In the data rows, zero lies at 4.5, halfway between 4 and 5.
What is the hidden score of each row? Scores go from 0 to 30, and 15 is about the middle. The score is a weighted sum of the row's numbers plus the product of two more (or one squared), each taken from its middle value.
[2 6 3 6 4 4 2 4 2 5 4 2 5 7 3 4 3 5 6 5 6 4 7 4 4] >> 10
[6 4 7 1 6 4 6 6 5 1 5 7 6 4 6 4 7 6 3 5 4 5 1 6 7] >> 12
[4 7 3 2 4 5 4 4 4 2 6 4 8 6 3 2 5 5 3 6 7 5 3 4 4] >> 14
[7 3 3 4 6 4 4 5 5 4 4 7 5 4 5 6 5 3 2 5 3 6 3 5 6] >> 19
[6 3 7 2 6 4 5 6 6 1 5 7 5 4 5 5 6 5 4 6 3 6 2 5 6] >> 25
[7 3 5 2 6 4 6 4 6 3 6 7 5 3 5 5 7 4 5 3 3 6 2 6 6] >> 13
[3 5 5 6 3 7 4 5 2 6 4 3 6 5 4 4 4 3 7 5 4 4 7 3 3] >> 13
[4 4 4 6 2 5 4 5 4 5 3 5 5 5 5 6 4 3 6 3 4 3 6 4 5] >> 15
[5 6 3 6 2 5 4 5 3 6 3 4 5 5 3 5 3 4 4 5 5 4 6 3 3] >> 19
[6 2 8 4 6 4 5 4 5 3 5 7 4 3 7 5 6 5 5 5 2 6 3 5 5] >> 20
[5 5 2 6 4 4 4 5 4 6 3 4 5 5 5 5 5 3 4 4 5 5 6 3 2] >> 15
[8 3 6 3 5 5 6 4 6 3 5 7 4 5 5 5 4 4 1 6 3 5 3 5 6] >> 24
[5 2 5 6 6 5 5 5 3 6 4 5 3 2 5 6 5 4 8 2 2 5 5 5 6] >> 14
[3 5 1 6 2 7 3 3 3 5 6 3 6 6 5 4 2 4 6 4 6 4 6 4 3] >> 6
[3 6 4 4 3 5 4 4 5 5 4 3 7 7 3 3 3 5 4 6 7 4 6 3 3] >> 10
[4 2 7 6 5 6 4 5 4 5 5 6 2 2 6 5 5 4 7 2 2 5 5 6 5] >> 19
[4 6 2 6 4 3 3 2 3 6 6 3 6 6 4 4 4 5 4 4 6 4 6 2 4] >> 9
[6 3 5 3 4 4 6 5 6 4 4 7 4 4 5 7 5 4 3 5 3 6 3 6 4] >> 17
[5 4 8 1 6 3 6 7 5 1 5 7 5 4 5 5 6 6 2 4 4 7 1 6 6] >> 26
[3 4 2 6 3 5 3 3 6 5 4 5 4 6 4 4 5 4 6 5 4 4 6 5 2] >> 13
[5 6 5 2 8 2 7 8 8 1 3 4 0 4 5 3 7 6 3 6 6 7 3 7 6] >> 13
[6 3 6 2 4 3 5 6 5 3 5 7 4 4 5 5 7 5 3 6 4 5 1 7 5] >> 20
[5 3 4 5 6 4 6 5 5 5 5 6 3 2 6 5 5 4 4 4 2 5 5 6 5] >> 13
[3 4 5 7 4 6 4 4 2 7 5 4 3 3 4 5 4 4 8 2 4 3 6 5 5] >> 17
[2 7 3 4 2 3 4 4 3 3 6 3 8 8 2 4 3 6 3 6 7 4 5 4 4] >> 16
[2 6 3 6 4 5 3 4 4 6 4 3 4 6 3 5 4 4 6 3 6 3 7 4 4] >> 11
[6 7 3 3 5 0 5 5 6 2 3 2 2 6 3 3 7 7 2 7 7 6 4 6 7] >> 19
[2 7 1 4 4 6 5 3 4 4 5 3 7 7 5 2 5 5 3 7 6 4 6 3 2] >> 6
[6 4 3 6 3 5 4 3 5 6 4 4 4 5 4 5 3 4 6 5 4 5 6 3 3] >> 13
[8 4 3 4 3 5 6 6 5 4 3 6 5 4 5 6 4 3 2 5 4 4 3 5 4] >> 18
[5 2 7 5 6 5 6 5 3 5 5 7 2 2 5 5 5 4 7 2 2 6 4 6 5] >> 18
[5 6 7 1 6 4 6 5 7 1 1 3 2 4 4 4 6 7 4 5 7 8 2 7 7] >> 10
[3 7 1 5 2 5 4 5 5 5 4 4 7 6 3 4 4 4 4 6 6 5 5 3 2] >> 16
[6 8 4 4 4 2 4 4 5 4 4 3 2 4 3 2 5 6 3 5 8 6 5 6 6] >> 26
[6 3 5 2 7 3 7 5 6 3 4 7 4 4 6 6 7 4 2 4 4 6 2 6 5] >> 13
[4 3 3 7 6 5 4 5 4 6 5 4 4 3 5 4 4 4 8 2 4 4 6 4 4] >> 18
[4 5 4 6 5 7 3 4 4 7 4 3 4 5 4 5 2 5 4 3 4 3 6 3 4] >> 11
[6 4 7 3 5 4 5 5 7 2 6 7 5 4 6 5 4 4 3 4 3 5 3 5 4] >> 22
[5 3 4 3 6 5 5 5 6 3 6 7 5 4 7 5 4 5 4 3 2 5 3 5 6] >> 11
[5 6 3 5 4 7 3 3 3 7 6 3 7 4 3 4 3 4 5 5 6 3 6 2 4] >> 22
[5 2 7 6 7 6 5 5 3 5 4 6 2 3 5 6 5 4 7 2 2 4 4 6 6] >> 18
[3 5 3 6 4 6 3 2 5 5 6 3 4 5 4 6 4 4 3 5 5 2 6 4 4] >> 13
[7 5 2 5 3 5 5 4 5 6 4 4 4 4 5 5 3 3 6 3 5 4 6 4 3] >> 4
[3 3 5 6 6 7 5 5 5 6 4 5 2 3 5 5 4 4 6 3 3 4 6 5 4] >> 17
[4 5 3 7 3 6 3 4 3 6 4 4 4 5 5 4 3 4 5 5 5 3 6 3 3] >> 17
[5 3 3 6 4 5 4 3 5 6 5 4 4 3 4 6 5 4 5 4 3 3 6 5 4] >> 19
[4 3 6 6 6 7 4 4 4 5 5 6 3 2 5 5 5 3 7 3 2 5 5 5 4] >> 12
[4 7 6 2 5 0 4 4 8 2 3 3 3 6 4 4 6 7 1 8 7 5 4 5 5] >> 6
[4 5 1 6 4 4 4 3 5 5 4 4 4 5 4 5 4 4 5 3 5 3 6 4 4] >> 13
[4 5 4 7 3 7 3 5 4 6 6 4 4 3 5 4 4 4 6 3 4 3 6 3 3] >> 21
[7 2 8 4 6 5 6 4 5 3 6 7 4 2 6 5 6 3 5 4 2 6 3 5 6] >> 22
[1 7 2 3 2 3 4 6 4 3 6 3 8 7 4 2 5 6 2 6 8 5 4 4 4] >> 7
[6 4 6 5 1 6 3 4 6 4 4 6 4 4 5 5 5 3 4 5 3 5 5 5 2] >> 23
[5 2 5 5 5 5 5 4 4 5 6 7 3 2 6 5 6 4 6 4 2 4 4 6 5] >> 18
[6 3 3 6 5 7 4 4 5 5 5 4 3 4 4 4 3 3 6 4 4 4 6 5 4] >> 14
[5 3 6 6 5 5 5 4 3 5 4 5 3 2 5 5 5 4 8 3 3 4 6 5 5] >> 20
[6 3 5 1 5 3 6 5 5 2 4 7 5 5 6 6 6 6 3 5 3 7 1 6 8] >> 7
[2 7 3 4 1 3 4 4 5 3 5 3 6 7 4 4 4 5 4 6 7 3 5 3 4] >> 15
[3 7 3 4 3 7 4 4 6 3 5 3 8 6 3 3 3 4 5 5 6 3 6 3 3] >> 15
[5 3 4 6 5 5 3 5 4 7 5 4 3 3 5 4 5 3 7 2 4 4 6 3 4] >> 16
[3 7 3 4 2 4 3 4 2 4 5 2 6 8 3 4 4 6 3 7 7 4 6 3 4] >> 13
[3 6 4 5 6 0 4 5 5 4 3 2 5 7 3 2 5 7 3 5 7 5 6 4 4] >> 24
[6 4 6 1 7 4 5 7 3 1 5 7 6 5 6 4 6 6 2 6 3 7 1 6 6] >> 16
[6 3 7 2 5 5 5 5 5 1 4 7 5 4 6 4 7 6 4 5 3 6 1 6 7] >> 19
[3 4 5 6 3 6 4 2 5 6 3 4 5 5 5 5 5 2 6 3 4 3 6 4 5] >> 23
[3 6 3 4 2 5 4 5 3 4 6 2 6 7 4 4 3 6 3 6 7 4 6 3 2] >> 20
[2 4 5 7 5 6 3 4 3 7 5 3 3 4 4 4 4 4 7 2 3 3 6 4 5] >> 9
[4 3 5 7 5 6 5 4 4 6 4 4 4 4 4 5 5 3 7 3 3 3 6 4 5] >> 18
[4 2 5 6 7 7 5 5 2 7 5 5 3 2 5 5 5 4 7 3 2 4 5 5 4] >> 18
[1 7 4 3 4 4 4 4 5 3 6 3 8 7 3 4 4 5 1 8 7 5 4 3 4] >> 14
[5 2 7 5 6 6 5 4 3 6 5 6 2 3 5 5 5 4 6 2 2 5 4 5 6] >> 11
[2 5 2 6 4 6 3 3 4 6 6 3 5 4 4 4 2 4 4 3 5 3 7 4 3] >> 8
[5 5 2 5 2 5 5 4 4 6 3 4 4 6 4 6 3 4 5 4 5 3 6 3 3] >> 8
[3 6 5 1 7 2 4 7 4 2 3 2 6 9 3 5 5 6 4 9 6 5 2 5 7] >> 9
[4 3 3 5 5 6 5 3 4 7 6 5 3 4 4 6 3 4 6 4 4 3 5 5 3] >> 7
[2 5 1 6 2 5 4 3 5 6 4 4 5 5 4 4 3 4 4 3 5 4 6 4 4] >> 11
[6 3 7 2 6 5 5 6 5 1 6 7 5 4 6 4 7 5 4 6 4 5 1 6 7] >> 22
[3 7 1 5 4 5 4 4 4 5 6 3 7 5 5 2 2 6 3 6 6 4 5 2 4] >> 10
[5 4 5 2 4 3 5 6 5 3 5 6 5 5 5 7 6 4 1 6 4 7 2 6 6] >> 15
[3 6 1 4 4 4 3 5 6 4 6 3 7 7 3 2 4 5 4 6 7 4 5 4 3] >> 16
[4 8 3 4 2 4 3 4 4 3 5 3 6 7 3 4 3 5 4 6 7 4 5 4 3] >> 15
[7 3 5 6 3 5 5 5 6 6 3 5 4 4 5 5 4 4 5 5 3 3 5 4 3] >> 18
[3 7 6 1 7 3 5 7 6 1 4 4 5 8 3 4 7 6 2 7 6 5 1 6 6] >> 15
[2 5 3 6 2 5 4 3 3 5 5 4 5 6 4 5 3 4 6 4 5 3 7 3 2] >> 21
[6 4 8 1 5 4 5 6 4 1 6 7 5 4 5 4 6 5 3 6 4 7 0 6 7] >> 20
[5 4 8 1 6 5 7 6 4 0 6 7 6 5 5 4 7 6 3 6 4 7 1 6 6] >> 17
[4 5 3 5 4 6 4 2 5 5 6 3 5 5 4 4 2 5 4 6 6 4 6 2 2] >> 14
[4 6 6 2 7 0 5 7 5 2 1 1 3 7 3 4 8 7 3 9 7 5 2 5 7] >> 14
[1 7 4 4 4 5 3 4 5 3 6 3 8 8 3 3 5 5 2 7 7 3 5 3 4] >> 18
[7 3 7 2 4 6 6 5 6 2 5 7 5 3 7 4 5 4 4 5 3 6 1 7 6] >> 18
[7 3 7 2 6 4 5 6 6 3 5 6 4 3 4 7 6 3 3 5 3 6 2 6 5] >> 19
[3 3 4 7 6 6 4 4 2 7 5 4 3 4 5 4 4 3 8 3 3 4 6 4 5] >> 8
[3 4 5 6 5 5 4 4 5 6 5 5 4 3 5 5 5 3 6 3 3 3 6 4 4] >> 14
[4 5 4 5 3 4 5 4 5 5 6 3 6 6 4 4 3 5 2 4 5 4 6 4 2] >> 22
[6 4 8 1 6 4 7 6 3 0 5 7 5 4 6 3 7 6 4 6 4 6 1 7 6] >> 14
[2 4 5 7 4 5 4 5 2 6 6 4 4 4 5 4 4 4 8 3 4 3 7 3 4] >> 21
[7 2 7 4 5 7 5 6 4 4 4 7 5 2 6 5 4 4 4 3 2 6 3 6 5] >> 16
[4 4 3 6 4 4 4 4 4 6 4 3 4 5 3 7 3 4 4 4 5 3 6 4 4] >> 16
[4 3 5 5 3 6 4 4 6 7 5 5 3 4 3 6 5 4 4 4 4 4 6 4 4] >> 17
[4 7 3 4 6 0 4 4 6 4 3 2 2 4 4 3 6 6 3 6 7 6 5 6 6] >> 3
[3 6 3 6 4 4 5 2 5 6 6 3 6 4 4 3 1 5 5 4 5 4 6 3 3] >> 6
[6 2 5 5 6 5 6 6 3 4 5 7 3 2 6 6 5 4 6 3 2 4 4 6 6] >> 20
[5 2 5 4 5 6 6 3 5 4 5 7 4 3 5 6 5 4 5 4 3 4 3 5 6] >> 25
[3 4 3 7 4 7 4 3 3 6 5 4 3 3 5 5 3 4 7 3 4 4 6 4 4] >> 14
[3 4 5 7 6 7 3 4 3 7 5 3 3 4 4 3 4 4 7 2 4 4 7 4 5] >> 9
[3 7 5 3 2 5 4 6 4 2 6 3 9 6 3 1 3 5 4 6 7 5 3 3 5] >> 9
[6 5 4 6 3 4 4 4 5 5 4 4 3 5 4 6 2 4 4 3 5 3 6 4 4] >> 18
[9 3 6 3 3 4 5 5 5 3 5 7 4 5 5 5 6 5 3 5 4 7 2 4 5] >> 14
[4 3 5 7 5 7 4 4 3 6 5 5 2 3 5 5 4 4 9 3 3 5 6 5 5] >> 14
[4 5 5 6 2 4 5 5 4 7 6 4 5 4 4 6 2 3 5 5 4 3 6 5 3] >> 15
[6 2 8 3 5 6 5 5 6 3 6 7 5 3 6 4 6 4 4 4 3 5 2 6 6] >> 20
[6 2 4 5 3 5 4 5 5 5 6 6 4 3 6 5 6 3 4 4 3 6 4 5 5] >> 17
[6 4 3 5 6 4 4 3 5 6 3 6 3 5 5 6 5 3 4 3 3 5 5 4 4] >> 3
[4 7 2 3 3 5 4 3 5 4 7 3 8 6 4 1 3 4 4 5 7 5 4 4 3] >> 3
[5 2 7 5 5 6 5 4 4 5 5 6 3 2 6 5 4 3 7 2 2 6 4 5 6] >> 14
[3 4 4 6 6 6 4 2 5 6 5 5 4 3 6 4 4 4 5 2 3 5 6 4 4] >> 4
[6 3 6 4 4 4 6 4 6 4 3 6 5 3 6 5 5 4 3 5 3 6 4 5 4] >> 17
[2 5 4 7 4 6 4 3 4 6 5 3 6 5 4 3 3 3 6 3 5 3 6 4 3] >> 12
[7 3 4 5 6 5 6 4 4 5 6 6 3 2 6 5 4 4 6 4 2 5 5 4 4] >> 14
[7 4 7 1 6 4 6 5 5 1 6 6 5 4 6 4 6 6 2 5 4 7 1 6 6] >> 12
[6 3 4 5 4 5 6 4 4 5 4 7 4 2 6 6 6 3 7 2 3 5 4 4 4] >> 12
[6 2 7 6 7 6 5 5 4 5 5 6 3 3 5 6 4 3 7 3 2 5 4 6 4] >> 19
[7 3 5 4 5 5 6 5 6 5 5 6 4 2 5 6 6 3 4 3 3 5 5 5 4] >> 17
[3 8 4 4 3 5 3 4 4 3 6 2 7 7 4 3 3 5 4 6 7 3 5 3 3] >> 14
[5 7 3 4 4 0 3 5 5 5 4 2 4 6 4 4 6 6 2 6 7 4 5 4 4] >> 10
[2 7 1 5 2 4 4 5 5 5 6 3 7 5 4 3 3 5 4 6 6 2 5 2 4] >> 17
[4 4 7 1 5 5 5 5 4 1 5 7 5 4 6 4 7 6 3 6 3 7 1 7 7] >> 19
[4 4 3 7 4 7 3 5 4 6 5 4 4 3 4 5 4 4 5 3 4 3 6 4 4] >> 22
[4 7 5 1 6 2 4 8 5 1 3 2 4 7 3 4 7 7 3 7 7 7 2 5 6] >> 17
[5 2 6 6 6 5 4 4 3 7 5 5 3 2 5 5 4 4 7 3 2 4 5 5 6] >> 13
[6 5 3 5 5 5 3 4 6 5 4 4 5 5 5 6 2 3 4 3 5 2 5 5 3] >> 12
[2 5 2 6 2 7 3 4 4 6 4 3 6 5 3 2 3 4 6 4 5 3 7 4 3] >> 14
[3 4 6 6 6 5 5 4 5 6 4 5 4 3 4 5 3 4 5 2 3 4 5 4 5] >> 12
[8 4 6 4 4 6 3 3 6 4 5 6 4 3 5 6 5 4 4 4 3 5 5 5 3] >> 19
[5 7 5 4 4 0 3 3 5 4 4 4 6 6 3 4 4 7 2 6 8 5 4 3 5] >> 15
[7 4 5 5 5 4 5 3 7 5 3 4 4 4 5 7 5 3 5 4 3 4 5 5 2] >> 14
[6 4 4 5 5 5 4 3 7 5 4 6 5 5 5 6 3 3 3 5 4 3 5 4 3] >> 13
[8 4 4 3 4 3 5 4 5 3 5 7 5 3 6 6 6 5 2 3 4 6 3 5 5] >> 17
[3 2 6 7 6 5 5 4 3 7 5 5 2 2 5 5 5 4 8 2 3 5 6 5 5] >> 14
[3 5 4 6 4 3 2 5 4 6 5 3 5 6 4 5 4 3 3 3 5 2 6 4 4] >> 14
[7 3 6 6 4 4 6 5 7 5 3 5 4 3 6 5 4 3 4 3 4 4 5 4 5] >> 13
[7 4 4 6 5 6 4 3 5 6 3 4 4 4 3 6 3 5 5 3 5 3 5 4 4] >> 20
[5 3 6 6 4 7 5 3 4 7 5 5 3 3 5 5 4 4 6 2 3 4 5 5 4] >> 13
[6 2 6 6 6 5 5 4 4 5 5 5 4 3 6 5 5 3 5 2 3 5 5 6 4] >> 15
[4 5 2 6 2 5 3 3 3 6 5 4 4 5 5 5 2 5 5 5 5 3 6 4 4] >> 17
[5 7 4 5 6 2 5 3 6 3 4 3 0 3 4 2 6 7 5 4 6 5 6 6 6] >> 13
[3 6 2 4 3 4 4 3 6 3 6 4 9 6 3 3 3 6 4 6 7 3 5 4 3] >> 18
[2 5 4 6 4 5 4 4 5 6 5 3 5 6 3 4 2 4 3 5 5 3 6 2 4] >> 14
[7 4 3 4 5 4 5 5 4 4 5 6 5 3 6 7 5 4 2 4 3 3 5 5 4] >> 21
[5 3 5 6 4 5 5 3 4 6 4 6 3 4 5 5 4 5 6 4 3 4 5 4 4] >> 16
[3 5 4 1 4 2 5 8 4 2 4 3 6 9 3 5 6 6 3 9 6 5 2 5 6] >> 13
[4 5 2 6 2 6 4 4 4 5 6 3 6 6 3 4 3 5 6 4 6 3 6 3 3] >> 12
[6 7 4 4 7 0 3 4 6 4 3 2 3 5 4 3 7 7 3 6 7 5 4 5 5] >> 5
[5 6 5 2 5 1 7 6 8 2 3 2 4 7 3 3 7 6 2 7 6 7 2 5 7] >> 4
[4 3 4 6 4 6 5 5 4 6 5 6 3 3 5 5 3 4 6 4 3 4 5 4 4] >> 19
[5 4 7 1 5 3 5 6 4 1 4 7 6 4 6 4 6 6 3 6 4 5 1 7 7] >> 21
[5 2 7 2 4 5 5 3 6 3 6 7 5 4 5 4 7 5 3 5 3 6 2 6 7] >> 22
[3 3 6 7 7 7 4 5 3 6 4 5 3 3 5 4 4 3 8 3 3 4 5 5 4] >> 16
[3 7 4 4 2 5 3 3 4 5 4 3 6 6 4 4 3 6 3 5 7 3 6 4 3] >> 13
[1 7 5 2 4 5 4 4 3 1 7 4 8 7 4 2 5 6 2 7 7 4 2 5 5] >> 16
[4 2 5 5 7 6 5 5 4 4 5 7 3 3 6 5 5 3 5 3 2 5 4 5 5] >> 17
[3 7 2 5 4 6 4 3 5 3 6 3 7 7 3 3 3 4 4 7 7 3 5 4 2] >> 13
[6 3 7 2 5 5 5 4 5 3 6 7 5 3 6 6 5 4 2 6 3 7 2 5 6] >> 18
[6 2 5 5 6 5 5 5 4 5 4 6 3 2 6 6 4 3 7 4 2 5 5 5 5] >> 16
[5 4 8 1 7 4 7 6 4 0 6 7 6 4 6 4 6 5 3 5 4 5 1 7 7] >> 17
[5 3 6 5 5 4 4 4 6 6 5 6 4 3 5 6 4 5 5 4 3 5 5 4 4] >> 18
[6 5 3 5 5 5 4 3 6 6 3 5 3 4 5 6 3 5 3 3 4 5 6 5 3] >> 6
[1 6 2 4 2 5 5 3 5 4 4 2 7 7 3 3 4 5 4 7 7 4 5 3 3] >> 11
[2 5 5 6 4 4 4 3 4 5 6 3 5 6 3 4 4 4 4 3 6 3 6 3 4] >> 16
[4 6 5 3 4 0 4 7 6 3 3 2 5 8 3 4 5 6 2 7 7 6 4 5 5] >> 18
[5 4 3 5 5 5 5 4 6 5 5 5 4 4 5 7 5 3 3 3 5 3 5 4 3] >> 19
[2 3 4 7 5 6 4 4 3 6 5 4 3 3 4 5 5 4 7 2 3 4 6 4 5] >> 17
[1 7 3 3 4 4 3 5 4 3 4 3 7 7 4 2 4 6 2 8 7 4 5 3 3] >> 19
[7 4 4 3 6 3 6 6 7 5 4 7 4 4 5 6 4 4 1 4 4 5 3 5 6] >> 13
[9 3 4 4 3 2 5 6 5 5 5 6 4 5 4 7 6 3 4 4 3 6 4 4 4] >> 17
[6 3 7 4 5 6 7 6 6 4 6 7 4 4 6 5 6 3 4 3 2 4 2 6 5] >> 15
[3 2 6 6 7 6 5 4 3 6 4 6 2 2 6 5 5 4 7 2 2 4 5 5 6] >> 13
[2 4 4 7 6 7 4 4 3 6 5 3 4 4 4 4 3 3 7 2 4 3 7 5 5] >> 10
[4 4 3 6 3 5 4 4 5 7 6 3 5 5 4 4 3 4 6 4 4 3 6 4 4] >> 10
[5 2 6 4 5 6 5 5 5 4 6 7 4 2 7 5 6 5 6 3 2 6 3 6 6] >> 13
[3 7 4 4 1 5 4 4 3 4 5 3 7 6 4 3 3 5 1 7 7 5 5 4 3] >> 16
[3 6 3 6 3 7 4 5 4 6 6 3 7 4 3 3 2 5 4 5 6 3 6 3 2] >> 21
[7 4 5 6 3 4 5 3 5 6 5 5 4 4 4 5 3 5 4 4 4 4 5 4 4] >> 19
[6 3 8 3 6 4 7 4 6 3 6 7 4 3 5 5 4 4 4 3 2 6 2 6 7] >> 14
[5 2 4 4 5 6 6 4 4 5 3 7 4 3 5 5 5 5 5 4 3 3 4 4 6] >> 21
[5 6 3 3 2 2 4 4 7 4 2 3 6 6 3 3 7 6 2 8 7 6 3 6 4] >> 16
[2 5 4 6 4 5 3 4 4 6 4 4 5 5 5 5 5 4 5 4 4 4 7 3 3] >> 17
[6 4 2 6 4 6 5 5 6 6 4 5 4 4 4 6 3 3 3 4 4 4 5 5 5] >> 24
[5 3 6 2 5 6 5 6 5 1 6 7 5 3 5 4 7 5 5 4 3 7 1 7 6] >> 19
[5 8 3 3 6 1 4 6 5 4 2 2 2 5 4 3 5 7 3 7 7 6 4 6 6] >> 7
[4 2 6 6 5 6 5 5 3 6 4 5 2 3 5 5 5 4 8 2 2 4 5 5 5] >> 17
[3 7 4 4 5 0 3 5 5 5 2 2 4 6 3 3 5 7 3 6 7 6 6 5 5] >> 5
[5 4 6 1 5 5 6 6 3 1 6 7 6 5 5 4 7 6 3 6 4 7 1 6 6] >> 13
[3 6 3 6 3 4 3 4 4 6 4 2 4 6 3 4 3 5 7 5 6 4 7 4 3] >> 11
[8 3 6 2 5 6 5 4 5 2 6 7 5 4 6 5 5 5 2 4 3 6 2 5 7] >> 21
[0 6 2 5 4 5 4 3 2 6 5 2 5 7 4 5 4 4 5 5 6 3 7 3 4] >> 5
[4 3 2 6 5 4 3 5 4 7 3 4 4 5 6 5 3 4 5 4 3 5 6 5 5] >> 4
[7 4 3 4 5 5 5 4 6 5 3 6 5 4 5 7 5 4 4 4 3 4 4 4 5] >> 19
[7 6 7 2 7 4 7 7 9 3 3 3 1 3 4 2 6 8 4 5 6 5 2 5 6] >> 9
[4 6 5 1 6 2 6 7 6 1 1 3 3 7 5 5 7 7 4 7 7 7 1 5 6] >> 2
[5 6 1 5 3 4 3 4 5 5 5 3 6 7 3 4 5 5 4 6 6 3 6 2 4] >> 15
[5 7 3 4 5 0 4 6 4 4 3 2 6 7 3 4 4 6 3 8 7 5 4 4 5] >> 11
[3 4 4 7 3 7 4 4 4 6 4 4 5 3 5 5 4 4 5 3 4 3 6 3 3] >> 21
[4 4 8 2 6 5 6 5 4 1 5 7 6 4 5 4 7 5 3 6 3 6 0 7 6] >> 21
[7 3 5 4 6 3 5 2 7 3 5 6 5 4 4 6 6 3 4 6 3 6 3 6 4] >> 4
[2 5 2 6 4 6 2 3 5 5 6 4 5 5 3 4 2 4 6 4 5 4 7 3 3] >> 8
[4 5 4 6 3 4 5 2 5 6 4 4 4 3 5 4 2 4 7 4 4 4 6 4 4] >> 14
[6 5 4 5 4 4 5 2 4 5 3 4 5 5 4 7 5 4 5 3 5 3 6 3 3] >> 15
[6 2 8 3 6 5 6 6 4 3 4 7 5 3 5 4 7 4 3 5 3 6 2 6 6] >> 21
[4 6 3 3 4 4 4 3 5 3 6 3 8 8 4 3 4 5 3 6 6 5 4 3 3] >> 11
[3 6 4 5 3 5 3 4 3 5 4 3 6 7 3 3 2 5 3 6 7 4 6 4 2] >> 17
[4 4 1 6 3 4 4 5 4 5 3 4 4 5 4 6 4 3 6 3 6 4 7 3 4] >> 12
[5 2 7 4 7 4 6 6 5 4 6 7 4 2 7 4 4 5 4 4 2 4 3 6 7] >> 17
[7 8 5 3 6 2 5 4 6 3 2 3 1 3 5 2 5 6 5 5 7 7 5 4 6] >> 16
[0 7 4 5 3 4 2 4 3 5 5 2 6 6 3 4 4 4 5 6 6 4 6 3 4] >> 8
[4 3 6 6 6 5 6 4 4 5 5 6 3 3 6 5 3 4 4 4 3 3 5 4 3] >> 21
[7 7 4 3 5 0 5 5 6 4 2 2 2 5 3 3 6 7 5 7 7 6 5 5 6] >> 12
